38,27,-3,37,11,-32,41,23,17,5,-37,34
5,-13,21,-24,20,-23,-27,35,28,53,-10,20
34,17,-3,-17,9,19,-21,-27,-22,-11,76,42
Indices start at 1.
The top-right entry -> 34
The entry at row 1, column 2 is 27
The entry in row 3 and column 1 -> 34
The entry directly above -17 is -24
Which number is the entry directly above the largest entry?
A: -10
Which number is the entry at row 2, column 1?
A: 5
The entry in the bottom-right corner is 42
The entry in row 2 and column 3: 21
The entry in row 1 and column 3 is -3
Which number is the entry just left of 42?
A: 76
The entry in the top-left corner -> 38

m = [-58  12   1  62 -11  14 -13  10]
Read off the 1st entry from the left.
-58
The 3rd entry is 1
The third entry from the right: 14

grid =
43  44  59  37  21  60  72  45  58
52  40  43  43  43  47  42  55  49
56  37  37  40  34  43  40  63  53
38  47  68  39  26  67  78  37  57
60  30  41  32  20  49  44  73  59
50  49  36  54  61  35  30  49  40
45  54  40  59  78  37  28  38  33
43  48  58  43  34  57  64  42  53
63  28  33  32  21  43  37  77  59
52  48  29  55  65  29  24  51  38
38  54  58  51  55  54  57  32  44
35  58  56  56  66  52  54  25  39
54  39  40  41  36  44  42  60  51
Rows and columns are numbered from 1.
The entry in the bottom-right corner -> 51
The bottom entry of the column that holds the smallest entry?
Answer: 36
The top-right entry is 58
The entry at row 3, column 1 is 56
The entry in the bottom-left corner?
Answer: 54
The top-left entry is 43
The entry in row 1 and column 2?
Answer: 44
The entry in row 2 and column 1?
Answer: 52
The top entry of the column that holds the smallest entry is 21
The entry at row 1, column 3 -> 59
The entry just right of the centre entry is 37
The entry directly below 77: 51
The entry just left of the centre entry?
Answer: 59
The entry just left of 20?
Answer: 32
The smallest entry?
Answer: 20
The entry just right of 66 -> 52
The entry in row 2 and column 2: 40
The entry just right of 25?
Answer: 39
The entry just right of the smallest entry?
Answer: 49
The entry at row 3, column 2 -> 37
The entry at row 2, column 3?
Answer: 43
The entry in row 3 and column 3?
Answer: 37

W = [ 0 -1  6 20 17 69 79 80 83 82 81 81 81 82 81]
The entry just right of the centre entry -> 83
What is the entry just right of 17?
Answer: 69
The entry just right of -1: 6

Questions about the array below.
1) Give the last entry, reading row by row.
2) Give the third largest entry.
3) Give the entry just right of the smallest entry.
4) Give the entry in the bottom-left corner.
5) Give the third smallest entry.
6) Give the 1st entry, reading row by row.
7) Give the last entry in the row that holds the smallest entry.
8) Give the smallest entry in the first row.
[[  6  -1   2   4   6]
 [ 20 -33   5  10  12]
 [  7  -5  -3   2   2]
 [  4  -7  -2  -3   1]
 [ -4 -28  -2  11  -6]
 [ 41  62  11  11  26]
 [  4 -29  -5 -12   7]
 [ -7 -41 -17   2   1]
 [-23  11  10 -14 -18]
 [  0  -2 -14 -28 -12]
 [ -9   3 -14  12  -6]
 [-21  47   4  14 -21]
 [-11  10  19  43  11]
 [ -4 -43   8  -4  18]
 [ -4  20  -5 -27 -14]
 [  4   1   9   7   8]]
1) 8
2) 43
3) 8
4) 4
5) -33
6) 6
7) 18
8) -1

data =
[[144 505 503 287 398 403 389 275]
 [431 365 597 535 530 458 350 283]
 [275 426 683 463 364 308 410 427]
 [773 205 169 724 359 204 616 457]]
Indices start at 1.
What is the entry directly above 457? 427
The entry in row 1 and column 2 is 505
The bottom-right entry: 457
The entry at row 1, column 3: 503
What is the entry at row 1, column 1? 144
What is the entry just right of 287? 398
What is the entry in row 2 and column 1? 431
What is the entry in row 3 and column 1? 275
What is the entry in the top-right corner? 275
What is the entry just left of 724? 169

arr =  0.95   0.50  -1.36   1.02  -0.47
The third entry from the left is -1.36
Report the entry just right of the largest entry.
Answer: -0.47
Report the second entry from the right.
Answer: 1.02

Read these off the grid that follows. Indices start at 1.
1) The entry directly below 83?
2) The entry in the bottom-left corner?
3) The entry directly above 18?
4) The entry in the top-right corner?
5) The entry in the bottom-right corner?
6) The entry in row 1 and column 3?
7) The entry in row 1 and column 1?
8) The entry at row 1, column 2?
[[16 78 32 20 59 45 53 80 32 31 36 57 73 78 74]
 [21 82 13 24 79 27 63 76 15 36 22 69 82 83 77]
 [87 88 13 32 21 35 56 69 45 72 63 20 43 85 43]
 [33 20 76 23 87 66 44 39 23 22 20 72 71 17 62]
 [11 88 18 84 40 39 26 40 91 68 35 59 11 87 66]
 [23 22 21 43 45 46 69 55 37 64 38 36 87 24 36]]
1) 85
2) 23
3) 76
4) 74
5) 36
6) 32
7) 16
8) 78

Read these off the grid that follows. Rows and columns are numbered from 1.
1) What is the entry in the top-left corner?
2) What is the entry in the top-right corner?
3) What is the entry directly below the largest entry?
4) What is the entry in row 2 and column 1?
5) What is the entry at row 3, column 1?
6) What is the bottom-left entry?
7) What is the entry at row 1, column 3?
8) What is the entry just left of -30?
[[ 19 -21   0   9  28  26   3 -26   1   0 -10  -8   9]
 [ 27 -23 -18  -6  19  10   3  -2  17   7 -22  -8  34]
 [  7  29  -3  10   1 -31  19 -11  17  -5 -31  23  17]
 [ 37 -11 -29  -3  -8 -18  -7  11  36 -23   0   7  14]
 [ -3 -61 -11  -4  21  13 -14  -6 -10  11  13   1   4]
 [  0  -8   0   1   7  -7   2 -13  -4  -3  -3  14  -7]
 [ 29  31  17  30  -7  66 -14  -7  10 -31  37 -63 -25]
 [-21 -17  10  -6   7  12  -3   0 -22  17   8  -5  -6]
 [  6  20  -6 -19 -34 -19  -7  24   6 -21  16   9 -24]
 [ 21  39   5  11   5 -12  21 -26  12 -18 -30  19   0]
 [ -8 -40  11   4  23   8  -4 -40 -28 -11  17  28 -44]
 [ 22  -5  -3  -4  -6  44 -16  17   7  -7  23 -46  -1]
 [-26   9  12  -4   0  11   3  14 -15  29  -5 -19  14]
 [-32  11   3  -1 -20 -23  -4  25  -6  13  11   3   1]
 [ -9   9  -4  13   3 -39  12 -12   9  -1 -19  34   9]]
1) 19
2) 9
3) 12
4) 27
5) 7
6) -9
7) 0
8) -18
